In the rows, zero is written as 128.
Which row each row swaps with, under one turn or mirror:
The rows were stretched afterwards, more along some directions than others.
J306: [ 87  83 110 105 142 127 119 159  82 149 156 111  94 105 106  95 160 124
 143 103 138 131 135 132 130 115 131  84 146]
J518: [135 109 119 131 114  95  89 127 113 114 101 148 109 139 126 158 142 119
 162  96 132 125 116 130 124 125 128 132 128]
J263: [135 149 165  96  92 154 111 108 118 102 128 138 171 135 139 119 112 133
 117 147 113 104 123 141 126 113 107 140  95]
J331: [ 86  95 105 101 147 136 136 143  78 130 144 133 111 131 142  97 141 106
 138 106 125 120 144 129 107  89 145 100 132]
J215: [104 124 134 109 138 122 133 138 113 146 126 119 136 111 131 124 121 105
 137 116 154  85 138 122 137 119 153 114  76]
J85: [132 126 195 128  75  85 116 138  64 132 108  96 125 141 123 128 191 148
 144 124 138 137  99 155  99 140  82 104 145]
J878: [142 120  92 109 155 125 130 114 115 127 142 128 114 106 128 141 107 108
 154  77 138 125 165 116 110 130 146 127 133]
J706: [138 104 103 138 144 129  83 120 111 111 146 119  95 114 122 133 147 145
 169  88 124 111 118 135 136 167 137 140 125]
J742: [140 155 158 104  79 134 107 118 120 105 132 140 160 122 125 141 113 154
 140 133 109 112 123 133 122 125 122 128  92]
J245: [166 118 177 144 118  92 104 153 118 165  98 122 142 119  79 140 152 128
 108 121 137 123 123 154 163 136 111 118 151]
J168: [131  92 147 125 118 116 134 112 108  95  78 135 136 137 127 108 129 106
  93 154 147 118 118 152 137 124  96 110 128]
J536: [132 100 124 131 112 102  94 132 120 113  85 142 115 145 121 158 150 113
 143 111 124 131 111 146 120 130 112 141 133]
J71: [153 162 131 105 103 119 146 134 138 107 120 127 111 120 124 113 109 134
 124 122 122 137 117 112 146 107 102 124 132]
J358: [132 108 104  90 159 111  91 142 145 128 147  99  80  78  79 105 127 152
 143 147 141 141 116 129 164 126 126 109 112]
J689: [122 100 132 116 113 123 144 101 124  90  80 142 126 145 135 104 131  99
  95 147 149 124  99 145 127 129  87 113 132]
J169: [ 77  94  91  99 145 134 130 144  81 132 151 122 114 114 123  92 146 108
 141  97 134 125 149 128 114  97 144 101 130]
J154: [105 157 105 124 154 139 137  85 148 139 150 115 156 137 151 127 123 132
 144 120 137 127 140 102 108  93 121 121 103]
J78: [117 156 106 126 154 145 133  74 141 133 158 109 152 132 151 130 120 137
 139 117 154 118 123 109 106  99 122 127  90]
J167: [132 142 161 103  73 141 114 118 129 103 125 138 173 135 129 127 118 143
 128 145 107 112 121 135 129 117 107 126  99]
J112: [124  89 130 133 125 156  93 125 134 144 142 165 149 132 120 106 107 102
 116 105 140 120 132 128 167 142 140 123 152]
J106: [132 101 101 127 123 116  91 123 121 103 133 106  97 115 111 134 166 137
 165  76 119 124 126 130 138 171 121 143 132]
J484: [150 127  78 111 162 175 119 102 113 123 183 118 111  72 124 104 122 122
 146 110 145 120 119 134 147 136 127 119 100]
J226: [102 158 105 118 155 154 144  74 146 136 158 114 150 127 165 120 124 136
 149 119 152 110 139 102 108 109 114 114  81]
J532: [128 114 117 149 137 114 132 112 119 116 140 129  96 152 141 153 148 156
 136 108 126 140  92 139  97 150 138 136 134]
J786: [131 133 160 105  70 141 105 118 133 110 122 135 170 138 125 121 131 146
 121 149 106 124 124 134 129 125 106 131 116]
J271: [123 108 139 133  97  95  95 129 102 125  93 147 120 136 114 151 153 103
 156 105 135 125 108 151 122 135 114 131 133]
J548: [155 168 137 105 102 113 140 111 134 103 124 140 124 129 136 114 101 131
 121 124 112 137 120 105 134  93 103 134 126]
J28: [118 101 116 116 121 128 152 105 119  89  77 130 131 154 135 122 125 107
  87 158 136 128 105 135 120 107  96 119 131]
J768: [ 90 136 134  78 141 134 153 122 105 129 129 133 122  94 136 128  95 106
 140 109 160  76 128 129 120 101 148 102  51]
J942: [121 122 152 162 117  94 122 117 104 118  87 128 120 186 119 127 150 169
 105 131 118 125 126 131 115 113 116 146 163]
J433: [142 120 133 167 120  96 117 105 114 113  97 129 131 190 138 130 142 155
 106 129 117 124 139 130 115 119 116 161 152]
J766: [117 106 125 127 100 100  95 139 173 131 125 111 118 123  83  93 160 126
 124 115 113 152 115 113 194 135  89 125 137]
J923: [138 120  95 108 155 125 134 116 136 124 147 130 108  99 117 136 108 104
 147  78 143 145 152 106 131 137 127 125 147]
J555: [143 134 182 122  87  79 118 124  82 127 102 104 137 142 137 119 181 142
 143 127 142 126 105 159 110 140  86  90 138]
J153: [150 139  81 119 164 173 124  93 108 124 190 124 113  67 129 117 106 134
 157 109 145 114 126 127 143 132 137 111  84]
J880: [153 165 135 116  95 115 141 125 141 112 133 125 122 118 119 104 120 139
 130 116 126 150 118 100 152 113  98 126 144]
J819: [112  89 126 126 106 146  86 140 125 135 135 161 141 138 101 113 121 120
 127  94 133 128 117 118 155 141 145 124 163]
J340: [ 91 126 115 116 126 112 144 141 159 148 119 134 128 157 121 130 143 124
  93 122 122 148 115 114 124  89 117 137 123]
J854: [ 99 128 125  80 148 152 138 108 102 127 139 130 135  93 148 115  99  97
 142 107 170  80 132 121 124 108 140 106  52]
J664: [123  90 123 142 114 113 129 106 123  95  86 127 143 150 120 109 151  92
 102 156 138 138 114 148 128 135  96 129 140]
J130: [122 111 105  91 163 128  99 149 142 142 158  97  75  70  87 106 120 144
 148 134 145 133 106 130 169 135 134 113  99]
J298: [136 121  93 104 154 128 131 117 134 133 145 128 105  91 106 137 104 107
 147  85 148 139 153 119 121 132 135 122 133]
J909: [153 156 135 112 101 110 139 121 146 114 123 127 129 132 126  98 110 126
 116 131 119 146 121 106 151 101  93 123 134]
J200: [141 123 195 138  80  73 120 134  88 137  92  94 143 141 122 115 188 140
 128 130 149 146 106 155 114 152  83 104 159]
J426: [118  81 117 125 109 150  83 133 130 136 140 161 136 141 105 102 116 119
 122  97 133 126 123 114 157 143 137 125 159]
J67: [ 94 126 126 120 112 112 134 131 163 143 123 147 132 176 130 129 146 129
 101 124 109 142 101 108 118  87 114 132 119]
J937: [123 112 113  80 156 120 100 161 131 140 146  94  80  67  78  98 133 145
 144 145 143 121 112 142 168 136 130 100 113]
J473: [142 141 148 107  79 147 103 112 144  98 133 140 166 120 121 116 120 145
 121 139 112 126 106 128 134 122 103 139 108]
J201: [146 125  97 110 160 125 128 107 134 139 149 140 117  97 126 140  95 104
 148  81 143 130 156 109 121 127 143 120 134]
J471: [112 155 103 127 151 144 131  80 138 139 152 114 154 144 154 125 118 140
 143 125 146 116 140  96 112  96 120 107  89]
J72: [121 120 145 129 104 101  86 130 169 137 119 126 137 134  89 102 151 132
 119 139 112 139 111 124 176 117  87 127 122]
J101: [169 122 167 136 120 100  99 147 122 156  91 126 141 129  83 138 146 140
 100 123 137 119 117 138 155 130 107 115 152]
J873: [112 101 107 136 138 129 142 116 115 118 134 116 101 154 150 140 155 128
 133 107 134 130  97 136 103 165 127 136 133]
J537: [138 112 132 173 123 105 115 102 125 126 101 128 134 186 137 133 146 156
  98 130 123 129 137 128 115 109 121 147 163]
J464: [126  89 121 134 115 141  86 136 142 135 135 165 143 123 101 121 113 121
 122  91 129 128 125 118 157 138 148 132 156]
J569: [123  89 105 120 119 148  85 140 144 132 136 166 132 133  98 102 112 120
 116 101 131 131 118 107 166 140 137 114 166]
J601: [115 115 127 143 125 120 141 121 108 130 131 113  95 145 139 161 155 146
 144  98 130 140 102 135  99 168 138 142 138]
J563: [126  90 126 135 116 144  96 124 134 131 136 177 149 140 123 124 110 101
 123  98 131 121 126 122 153 142 141 127 154]
J519: [144 157 129 101  99 118 144 124 139 107 133 132 114 126 136 110 110 129
 125 112 111 142 137  95 147 103 101 138 130]
J505: [115 151  87 122 174 147 139  85 160 141 166 115 154 124 156 114 108 120
 143 117 155 114 140 101 130 108 122 116  85]
J357: [ 96 136 108  94 145 130 156 112 120 132 117 117 137 109 137 135 101 103
 143 119 158  81 133 129 121 111 148 111  55]
J189: [131 120 101 143 150 125 143 116 117 116 139 116  97 133 147 153 147 144
 138  99 145 143  96 140  99 160 134 139 135]
J249: [122  94 117 130 112 108 133 106 135 112  68 127 134 163 122 109 138 102
  94 146 147 123 108 137 132 134  99 128 138]
J583: [134 146 158  93  88 146 111 117 134 107 139 144 161 131 130 113 110 138
 117 147 108 111 117 124 138 114 111 138  97]
J8: [135 120  93 111 146 121 130 121 129 129 140 127 116 100 108 138 118 117
 145  83 134 138 171 113 119 128 138 127 149]
J953: [ 90  92 100  94 149 118 112 143  76 142 153 122  96 114 110  89 146 123
 143  96 140 119 137 133 127 107 143  88 132]
J629: [138 124 145 167 113  96 110 107 106 125  99 119 124 188 134 129 155 170
 114 124 118 136 134 123 104 123 121 153 171]
J82: [126 126 192 137  80  72 131 132  88 138 100  88 142 148 127 116 193 136
 129 125 137 144 110 159 108 152  90 109 149]
J58: [ 76 119 140 121 101 104 149 138 150 147 109 139 138 180 129 130 145 110
  96 132 110 133 111 119 126  93 110 133 111]
J752: [ 73  91  94 107 132 128 134 142  95 135 136 123 121 143 135  87 164  97
 127  90 126 131 139 123 115 108 131 109 148]
J638: [141 123 132 162 131 103 111 108  94 119 104 116 119 181 131 137 142 180
 118 129 125 120 141 122 106 119 129 133 152]
J958: [103 127 131  99 138 133 143 110 103 155 129 121 129 109 145 148 103 110
 140 102 172  87 132 113 111 118 153 110  65]
J504: [ 77 123 124 107 106 123 148 142 161 144 108 136 131 175 123 124 150 116
  94 131 106 148 108 106 127  95 105 134 135]
J627: [138 125 205 132  87  79 123 122  83 140 104 104 141 149 132 116 177 133
 129 140 145 145 107 153 103 137  86 107 144]

Swapped with J153: J101
Swapped with J484: J245
Swapped with J937: J271
Swapped with J518: J358

